In the rows, 128 means zero.
Where one turn sends some rows of the set: a few examples, then the rows asked:
lud: [128 123 129 114 178 118 123 125 128 109 120 130 105 174 133 113 161 117
 144 144 112 101 148 118 127 144 104 151 122 130 118 138 155 132 137 136
 159 136 131 110 114]
Nele: [157 152 111 112 171 129 159 117 161 124 103 182 132 127 127 132 135 122
 111 145 137 148 103 150 153 118 137 121  97 151 139 104 107 110 134 118
 125 119 130 156 124]
punun: [177 163 114 103 149 137 137 123 167 162 142 203 123 126  96 135 152 126
 119 121 172 118 110 148 154 104  99 123  96 154 130 107 135 116 139 134
 132 105 137 149 159]
nonuf: [144 179  88 116  77 106 116 119 131 100 150 163 108 173 112 128 143 120
 171  93 130 141 136 143 175 119 130 122 133 128 128 127 115 125 108 158
 153 140 124 107 132]
lifot: [146 181 122 128 161 129 111 149 160 147  69 155 140 144  90 108 156 132
 139 114 101 134 127 162 201  83 115 130 134 141 111 106 137 115 112 120
 122 103 153 136 132]
mekuz: [140 136 101  99 192 152 149 141 146 154 119 181 115 143 111 126 133 111
 137 127 144 142 126 179 160  76 101 111 110 168 133 134 132 126 144 129
 148 142 136 156 141]
Sila: [151 148 107 140 112 135 107 106 147  96 113 150 140 157  76 129 145  99
 158  98 143 146 169 168 135 147 124 148  95 124 119 127 171 133 155 138
 117 147 121 119 161]
remu: [127 184 156 105 143 106 153 116 114  95 150 165 132 161 113 108 142  90
 143 117 131 117 135  98 169 113 145 123 159 140 119 129 149 146 120 166
 152 116 114 116 112]
neba: [153 172  87 100 156 124 113 149 144 129 103 165 135 168  94 122 135 107
 122 131 138 114 113 181 196 109 103 107 147 152  99  95 134 146 145 125
 117  86 140  96 138]
Musut: [120 160 150 126 137 105 129 115 129 100 134 139 136 161  95 144 122  90
 115  94 142 184 166 142 139 138 105 141 120 124 111 130 156 141 150 134
 107 124 103 137 140]
pogas: [154 172 116 114 114 106 121  92 123 134 148 135 117 191 127 116 172 116
 121 123 134 103 158 108 143 125 135 125 111 136 112 115 136 133 122 124
  93 145 109 139  95]
Muf: [144 174 124 112 125 146 139 130 126 100 141 143 134 159 109  83 156 104
 155 136 108 102 152 142 151 106 139 156 141 106 145 125 128 116 126 138
 185 125 147 110 170]
mitul: [149 152 104 102 149 124 140 149 135 107 100 186 131 136 110 103 147 117
 111 116 114 115 127 136 206  88 100 139 138 151  83  93 151  87 148 134
 107  93 132 128 147]
zogag: [113 162 103 121 110 118  87 140 117 129 153 130 114 177 132 133 153  97
 147 101 148  91 160 140 125 112  95 145  94 131 129 117 137 108 131 134
 147 118 161 146 149]
Terep: [122 148 150 121 130 146 127 117 138 119 121 130 154 164  78 104 138  80
 120 113 136 141 162 138 131 122 128 136 128 133 133 129 186 116 172 101
 135 151 116 119 164]

neba moves to mitul
Muf moves to nonuf
Where do these go?
mekuz moves to punun
Musut moves to Terep
lud moves to zogag

Where one turn sends some rows of the set: a few examples, then the rows asked:
tize: [122 130 169 166 136 110 139 147 129 119 172 121 145 121 132 154 138 106
 130 125 157 146 141 157 125 137 145  89 135 136  93 137 111 136 115  79
 154 129  92 163 136 139 144  83 166 119 152 135 130 142  84 128]
pog: [149 143 181 160 160  89 104 122 130 134 108 132 124 131 136 119 103 153
 150 116 114 123 113 128 162 139 107 128 107 147 108 150 139 117  97  89
 122 147 137 131 136 122 129  95 155 119 154 177 129 117  79 141]
borib: [123 145 145 149 105 121 137 157 157 135 120 132 140 120 112 102 127 130
 111 118 146 147 140 120 122 155 158  90 165 174 129 163 139 146 122  86
 142 147  98 141 116 172  98  74 133  85 136 131 144 118 114  94]
fut: [111 132 128 166 116  91 118 152 150 130 115 130 129 133 132 101 114 131
 160 117 162 116 111 124 131 155 173 116 146 155 111 163 116 132 106  73
 146 115  95 135 117 165 132 101 138 103 105 113 148 132 108  77]
ras: [174 117 134 197 122 100 136 125 124 101 132 142 127 116 128 110 123  87
 102 158 126 123 151 126 155 133 128 124 143 106 155 122 109 139 143  96
 168 143 119 141 117 111 143 125  94 105 147 154 149  88 131 106]
pep: [151 146 139 139 123  95 126 168 133 147 130 159  83 102 113 107 104 156
 104 154 151 112 129 128 142 120 106 119 142 131 117 144 115 131  74 104
 121 134 123 125 119 101 101 144 137  93 141 150 134 112 107 136]
gar: [127 150 138 148 139  90 141 125 117  68 136 154  85  66 145 150 101  96
  97 147 125 128 126 151 137 129 127 115 121 127  82 131 117 132  93 112
 143 119 137 149 157 111 116 111 141 114 117 141 108 128 114 140]
katug: [166 111 162 190 148 112 123  91 132 116 140 127 108 102 119 107 120  91
 105 139 139 119 124 128 142 129 134 140 160 133 145 114  83 146 149 102
 173 174 130 147 131 121 133 101 100 105 160 155 140  82 131 125]
Zegi: [158 150 160 196 128 107 147  89 137 131 130 131 109  98 107 101 116 101
 106 130 132 125 116 121 131 107 151 158 160 148 138 153  88 101 119  61
 166 160 116 169 104 127 142 137 119 121 134 123 133  79 131 106]
Lodo: [125 166 137 128 112 121 111 111 126 161 137 122 132  93 130 113 145 104
  89 134 127 152  83 152 124 107 161 119 141 140 146 123  92 128 119 125
  95 155 143 126 122 156 125 124 117  97 125 115 140  98 133 123]
vefe: [ 99 152 144 116 100 119 116 112 132 133 130 138 124 129 121  88 120 101
  82 137 152 160 130 147 125 136 158  97 139 158 122 119 122 142 136 114
 144 153 147 140 135 167 103  85 112  80 154 111 144  96 113 113]
fini: [104 185 130 149 124 132 105 109 129  91 133 128 111 118 142  97 112  96
 105 119 143 148 105 153 132 170 149 102 121 151  98 128 122 137 135 105
 145 151 160 152 158 177 117  75 124 109 139 129 147 120 121 108]
zome: [161 150 138 193 103  98 160 125 130 122 132 139 127 108 121 107 133  83
 109 142 125 126 138 123 145 124 145 134 143 119 149 147 104 105 139  55
 170 127 103 164 110 124 139 130 101 121 141 123 151  85 122  84]
Zel: [154 149 141 178 150 110 172 151 101 140 123 132 135 127 143 166 117 105
 154 113 154 152 134 164 136 132 140 106 135 127  95 142 125 133 158  96
 160 159  84 120 138 141 125  97 150 115 137 163 121 128  90 111]
kupo: [151 138 132 154 154  92 101 153 115 134 142 155 104  87 153 102 110 156
 119 144 184 109 125 131 141 129 119 114 128 124 115 137 121 114  84  92
 132 116 102 135 134 113 139 152 154 124 103 130 135 120 100 130]
bev: [154 147 172 177 141 100 138  90 128 134 136 123 107  89 102 119 107 105
 111 130 130 119 118 126 129 131 126 152 151 138 131 144  76 115 146  68
 191 161  99 163 137 117 116  85  94 120 146 135 138  79 116 112]
lubir: [131 138 116 185 134 119 159 153 143 131 109 139 133 130 133 121 108 146
 133 120 170 136 138 143 112 135 173 106 180 180 113 154 137 138 149  93
 165 138 115 136 119 154 129 104 152  92 125 145 148 142 107 103]
Zales: [157 160 146 197 114 111 130  98 115 101 139 137 138 135 122  97  98 103
  99 150 119  99 144 105 152 137 127 127 150 153 178 127 120 135 135  84
 161 152 117 120 116 125 130 107  98 104 130 154 149  96 109 104]
Soket: [100 159 120 135 135 127 124 104 128 145 104 143 126 135 128 108  87 130
 118 123 161 145 128 167 126 142 147 116 143 187 113 126 118 120 161 102
 179 142 158 145 154 160 116 102 120  80 140 133 165 105  95 118]
vavit: [156 139 108 143 155  94 167 115 104 104 110 157  84  73 145 151  83 114
 110 124 144 128 140 152 126 126 157 134 147 161  97 123 138 134 141 117
 161 128 150 104 138 123 106 112 123  92 114 150 118 115 103 128]
Subit: [164 140 133 126 123  85 157 135 113 113 136 158  75  64 128 143 103 100
  91 141 134 136 149 132 136 117 144 122 131 135 109 129 133 135  85 116
 131 131 121 112 119 114  97 115 127  83 117 127 106 102 120 132]
Zadu: [133 144 134 154 142 125  96 101 120 128 162 127 133  85 160 134 137 110
  95 126 150 152 106 168 121 120 172 112 121 135 134 122 105 131 115 114
 119 125 147 143 108 157 160 120 134 113 107  91 153 116 116 135]
puv: [109 154 135 130 122 101  88 104 145 109 119 121 118 153 144  98 102 114
 128 114 120 143 115 138 156 158 151  98 110 149 115 129 137 131 139  95
 162 134 157 139 131 167 126  74 111  87 136 134 159 123  94 111]
Sike: [124 141 132 129 139  63 141 112 119  84 117 154  79  83 144 139  81  88
 125 122 132 127 117 139 151 144 153 130 110 126  83 133 110 134  98  96
 150 109 143 121 130 125 116  97 110 104 104 118 118 117 107 108]
nibo: [148 150 166 152 124 102 148 166 120 162 152 120 145 123 108 134 136 109
 138 118 156 161 138 136 129 133 143  94 143 127 110 147 114 130 112  88
 140 166  61 133 128 145 124  83 149 102 142 143 116 118 115 107]
los: [157 174 145 187 117 103 143  99 107 116 133 143 116 107 115 128  93  99
 108 143 103 112 132 121 141 138 119 141 135 136 160 151 105 110 133  67
 179 133 101 143 122 120 112  93  78 114 121 123 145  84 110  99]
Fid: [158 138 169 198 137 106 124  86 134 114 133 124 128 119 104  84  99 121
  98 143 140 110 134 108 142 114 134 146 164 159 147 135 101 129 123  85
 164 180 117 137 112 116 146 133 126 112 135 165 132  92 121 122]
feg: [155 165 148 124 142 107 143 110 125 124 114 149 121  54 135 142 116 101
  86 105  95 156 104 128 140 126 145 122 140 152 140 150 121 129 100 103
  98 150 142 117 109 149 106 111 107 105 102 136 107  99 122 123]
Zuv: [113 126 131 164 122 132 102 140 129 131 125 137 140 122 148  94 134 129
 139 118 160 117 122 129 115 155 154 104 161 183 131 151 139 122 115  78
 135 130  94 153 152 186 119 106 153 112 119 124 132 111 101  93]
papir: [138 164 181 128 148  96 131 150 114 159 135 150 124 132 108 113 101 137
 120 122 146 157 128 135 155 136  87 100 130 121 105 147 107 121  96  83
 131 170 109 139 133 120 114 110 130 114 160 166 112 107  89 128]
guz: [140 178 153 151 163 115 144 131 109 164 106 155 131 130 137 142  85 141
 141 115 144 132 115 159 162 126  93 119 120 147 117 150 108 106 126  77
 146 153 122 131 138 124 121 141 142 119 132 171 143 113  66 132]
zuf: [118 120 186 174 147  74 148 135 117 128 127 132 133 119 129 145 119  99
 162 124 161 144 125 148 133 139 155 124 120 131  74 142 107 131 108  90
 142 140  95 143 146 129 138  65 159 124 149 129 115 118 102 112]
zonor: [150 140 126 144 144 129 104 102 112 104 118 132 119  68 140 139 117 127
 109 112  88 121 113 147 121 141 141 147 126 171 123 158 137 116  94  97
 105 126 144 125 135 167 116 134 129 117  97 145 109  94 104 120]
ven: [157 130 120 148 128  74  98 143 135 133 138 134  86 119 153 116 114 138
 140 143 144 106 117 132 159 114 141 120 109 114 115 125 125 118  88 101
 140 108 127 123 111 107 146 144 146  92 114 136 148 131 100 133]
gis: [148 165 124 164 153 117 159 106 117 122  93 144 143  77 163 156 110 118
 107 107 114 140  98 149 134 113 159 126 146 165 140 153 132 129 149 106
 117 143 135 105 110 152 125 133 131 118  86 146 129 119  98 117]
dil: [154 171 155 146 154 113 108 144 119 121 146 119 119 117 115 112 103 146
 135 104 137 128 131 141 145 172 100 122 105 137  82 154 129 119 105  66
 137 151 124 130 146 141 121 107 145 130 148 183 126 117  79 118]
Loneb: [144 151 108 151 142 100 150 148 132 149 120 155  86 100 131 130  95 144
 124 146 169 112 123 163 139 106 132 136 142 148 102 128 102 113 112 103
 153 119 151 134 135  99 129 164 150  91 134 153 158 123 104 140]
zanu: [121 170 120 150 127 130 135 109 121 157 114 122 142 108 149 145 132  93
 117 130 138 153  91 189 136 107 159 125 117 139 122 121  90 118 164 119
 138 147 144 136 140 154 138 139 133 103 124 130 164 107 112 123]
feb: [129 126 156 157 128  99  97  92 130 139 130 109 138 113 159 129 149 101
 125 136 128 145  98 158 134 104 182 126 109 138 123 111 121 125 130 131
 117 137 148 136 130 145 157  95 151 103 139 116 150 110 117 140]
neto: [126 137 156 165 148  94 124  99 132 118  87 138 133  69 144 129 114 121
 129 112 110 119  83 132 126 133 168 157 133 174 120 161 117 126  96  98
  92 127 144 119 125 153 126 104 136 124  99 125 124 102 116 108]

papir moves to pep
katug moves to Zales
Where do these go?
fut moves to zuf
dil moves to kupo
Soket moves to lubir

Where one turn sends some rows of the set: a few examples, then the rows asked:
tob: [145 106  90 125 160 110 166 115 151 111 119 143 142 141 145 101 143 150
 138 105 114 146 108]
redem: [131 129 137 140 115 110 111 118 101 119 143 115 100 103 144 137  77 136
 130 134 140 142 131]
kat: [134 123  98 141 146 134 153 133 140 114 117 137 164 127 143 103 169 158
 141 103 112 135 121]
kibud: [114 131 139 106 102 144 144 129 159 156 143 117 135 134 136 109 173 118
 129 141 118  96 130]
Gepod: [135 108 141 138 125 127 108 123  98 125 144 109 106 130 113 125  85 102
 132 107 144 156 108]
Nozot: [118 112 108 109 137 128 169 116 132 122 144 146 136 111 165 132 140 141
 122 103  98  78 120]
Noso: [132 110 123 141 110 114  95 116  85 122 120 115 128 114 114 118  87 114
 135 125 123 149 115]
gimo: [121 137 112 103 131 127 143 123 147 157  96 141 132 170 110  94 152 114
 150 124 124 136 138]
fipi: [133 118 114  91 134 119 139 129 160 164 112 136 117 169 145  98 154 136
 136 129 138 149 113]
kifi: [124 145  87 117 154 105 147 108 145 128  97 140 153 132 154 112 138 152
 138 107 108 126 118]
tam: [147 112 141 129 127 132 102 116  90 125 148 118 124 131 110 135  98  99
 132 108 147 151 104]
baf: [125 126 120 131 112 143 165 127 146  99 142 126 146 119 144 118 164 137
 131 121  90  85 127]
les: [141 125 148 126 125 125 114 118 102 124 163 116  95 121 137 145  87 117
 130 117 154 145 117]
Ket: [133 127 132 132 110 108 101 113  88 121 136 124 114 101 143 134  86 138
 130 143 131 138 136]
kugol: [151 128 149 122 125 124 108 113  92 124 163 126 112 117 140 152  94 121
 131 130 151 141 125]
limib: [124 115 128 148 115 110 104 121  97 119 123 109 110 112 121 115  74 122
 135 123 129 152 119]
zav: [124 128 116 114 134 136 135 136 154 167 116 131 153 143 137  94 178 137
 140 125 140 144 121]
nifi: [115 103 134  93 112 150 167 134 136 149 142 148 112 148 123 117 155 105
 133 120 117  91 139]
sas: [118 115 124  87  93 135 151 134 164 146 132 127  94 140 131 116 143 118
 131 144 112  93 120]
tidi: [132 105 102 122 118 129 178 119 158  97 136 134 119 111 133 124 132 130
 132 121  91  89 114]

fipi moves to sas
kat moves to zav
Where do these go?
Nozot moves to kifi
kugol moves to Ket
Gepod moves to les

